The same turns and mirrors carry the whole set onto itself and the rows of a family onto each other. Which other rows belong to the same family as each row named below? List them in the order they appear above.
These 20 rows form 5 families of 4 rows each.
j_517: [11 99 120 172 -156 142 -87 -88]
j_473: [-515 162 -170 537 9 253 118 212]
j_103: [-75 89 225 180 -203 51 -96 -26]
j_299: [-526 78 -346 311 57 136 -69 201]
j_992: [-476 208 -267 399 164 188 95 180]
j_984: [-24 82 130 266 -249 32 -88 -78]
j_199: [-477 -47 -327 436 -11 94 -96 183]
j_431: [-42 131 162 262 -241 123 -100 -87]
j_138: [-510 113 -240 392 94 218 111 276]
j_59: [-435 37 -331 379 95 144 -14 272]
j_974: [-124 130 244 205 -150 1 54 -109]
j_394: [-505 72 -298 297 85 192 -102 262]
j_657: [-29 188 121 120 -174 140 -167 -4]
j_911: [-212 82 201 191 -230 48 48 -187]
j_441: [-183 93 207 108 -152 120 90 -158]
j_120: [-535 53 -290 388 -4 88 -97 265]
j_97: [-209 187 162 87 -107 19 108 -179]
j_796: [-210 100 251 211 -263 73 81 -106]
j_467: [-481 245 -273 423 89 233 63 212]
j_599: [-507 222 -225 506 56 143 87 231]

Which other rows belong to the same family as j_473? j_199, j_657, j_97
Which other rows belong to the same family as j_441? j_517, j_120, j_599
Which other rows belong to the same family as j_796? j_992, j_984, j_394

The same turns and mirrors carry the whole set onto itself and the rows of a family onto each other. Which other rows belong to the same family as each row named below? List them in the order they appear above.
These 32 rows form 4 families of 8 rows each.
j_355: [70 -90 -52 350 -193 -42 -13 91 3 -208 -175 3 -342 1]
j_404: [-158 63 -125 -394 16 -35 20 211 -240 81 176 13 81 103]
j_703: [-300 -37 -10 -205 -109 -233 -221 53 -127 -26 -90 -54 306 -118]
j_641: [-35 -101 258 143 -83 -196 36 -2 -8 -188 -236 317 -158 -27]
j_556: [75 6 -93 246 -97 64 112 147 147 72 -113 224 -331 -34]
j_275: [-371 -13 -163 -253 -18 -133 -152 25 -215 122 46 -77 169 35]
j_128: [-66 53 -236 -393 -112 95 138 65 -194 72 -65 73 83 90]
j_681: [-43 -178 25 187 71 -139 -177 101 -38 -373 -10 153 -257 -267]
j_78: [-341 46 10 -160 -86 -182 -92 30 45 212 16 129 193 89]
j_56: [154 177 -11 346 -54 -194 -39 120 -135 -180 -157 -92 -228 -33]
j_236: [48 249 -84 -348 -156 -6 122 174 -287 17 -3 -51 95 24]
j_287: [-208 -29 -117 -197 60 -98 -293 177 -59 -58 69 -152 300 -62]
j_96: [25 -51 11 377 -28 92 -26 157 55 15 -214 81 -298 -51]
j_224: [63 -233 -48 233 -6 -123 -230 207 52 -259 19 148 -210 -267]
j_278: [-301 -134 -21 -287 -41 -186 -183 -38 -90 55 -23 54 261 -59]
j_177: [-116 245 41 -212 9 -169 56 -40 -432 -53 -1 75 73 66]
j_899: [15 -95 -237 -384 -119 18 -71 209 -76 143 198 165 13 -59]
j_292: [214 -169 -132 142 193 59 -187 251 -60 -195 -7 103 -219 -196]
j_184: [-203 58 -47 -258 -149 -189 -201 155 -187 72 189 -185 171 -19]
j_170: [66 38 -183 223 -168 29 82 122 85 26 -87 79 -428 -129]
j_438: [-17 204 -48 -314 -229 -166 124 28 -290 71 -12 -40 70 59]
j_207: [-122 -94 199 309 123 -110 -120 12 6 -193 -140 237 -119 -124]
j_429: [169 78 -99 293 -123 4 69 -46 -160 -182 -117 33 -350 -29]
j_993: [-129 -117 207 205 112 -75 -131 121 86 -181 -49 265 -194 -236]
j_367: [-151 44 -51 -404 -156 -99 4 51 -389 77 61 18 64 -37]
j_883: [-35 35 -257 -131 -57 -178 -287 56 -307 -48 154 -215 100 -134]
j_492: [-21 59 -300 -344 -8 85 47 112 -151 182 74 -5 61 72]
j_349: [30 148 -40 280 -95 55 123 -64 -26 -95 -95 26 -392 11]
j_724: [-112 47 -68 -217 75 -247 -264 209 -180 -68 138 -137 234 -95]
j_675: [62 -178 38 239 5 -78 -56 319 -10 -230 -150 206 -288 -158]
j_814: [18 -208 169 266 39 71 -56 59 -52 -251 -155 199 -252 -72]
j_640: [13 -223 -133 186 -110 101 -47 -20 220 103 -152 170 -229 0]

Which other rows belong to the same family as j_404? j_355, j_275, j_96, j_184, j_367, j_675, j_814
Which other rows belong to the same family as j_640? j_641, j_78, j_56, j_177, j_899, j_292, j_883

The same turns and mirrors carry the whole set onto itself and the rows of a family onto each other. Which other rows belong to the same family as each row named below? List them in the order they appear above.
These 18 rows form 3 families of 6 rows each.
j_499: [200 52 -129 221 114 -123 87 372 -264 -116 -117 -210 49 -201 193 -32]
j_619: [-63 10 136 -72 13 289 -87 89 -65 -227 -72 -253 277 -169 130 -41]
j_628: [-10 -4 -308 29 53 -463 68 -109 67 229 108 19 -61 51 88 -13]
j_221: [206 72 -205 -80 78 22 -22 161 -73 201 -281 228 229 -314 -58 12]
j_789: [339 -81 -26 230 -22 -238 49 273 -69 -149 -83 -115 -198 -141 146 -111]
j_178: [38 121 -167 -108 150 -133 -48 51 -17 283 -187 225 286 -273 -109 10]
j_838: [140 49 -233 230 -109 -321 140 -14 -85 6 91 90 -255 25 27 -111]
j_459: [-57 39 -139 -327 -112 146 -279 -73 34 5 83 107 24 -124 -239 -44]
j_117: [-65 -170 46 17 45 -230 -35 81 81 -273 200 -309 66 68 291 -85]
j_697: [103 42 -15 -83 -49 190 -55 94 -60 194 -35 184 206 -375 -213 -154]
j_683: [21 104 114 -183 15 385 -168 113 -68 5 48 -167 50 -245 -64 -4]
j_223: [-82 -199 -107 -88 -134 -196 -71 22 48 -285 168 -322 -64 95 192 -127]
j_336: [56 -90 -388 59 -29 -367 137 -59 -32 272 26 111 -75 -68 63 -148]
j_539: [-121 42 -198 -336 -166 67 -59 -180 154 127 122 54 42 80 0 14]
j_654: [174 86 -92 193 179 -347 87 370 -173 -77 -143 -42 112 -181 161 -6]
j_611: [-123 1 -84 -362 -25 -8 -189 -121 238 65 192 -48 165 54 25 74]
j_896: [9 -185 -34 179 -10 -215 -40 -110 -36 -229 67 -207 -269 1 152 -182]
j_217: [-51 117 183 -91 136 179 -51 250 -72 -153 -9 -145 359 -192 131 32]

Which other rows belong to the same family as j_654? j_628, j_178, j_117, j_611, j_217
Which other rows belong to the same family as j_221? j_499, j_619, j_223, j_336, j_539

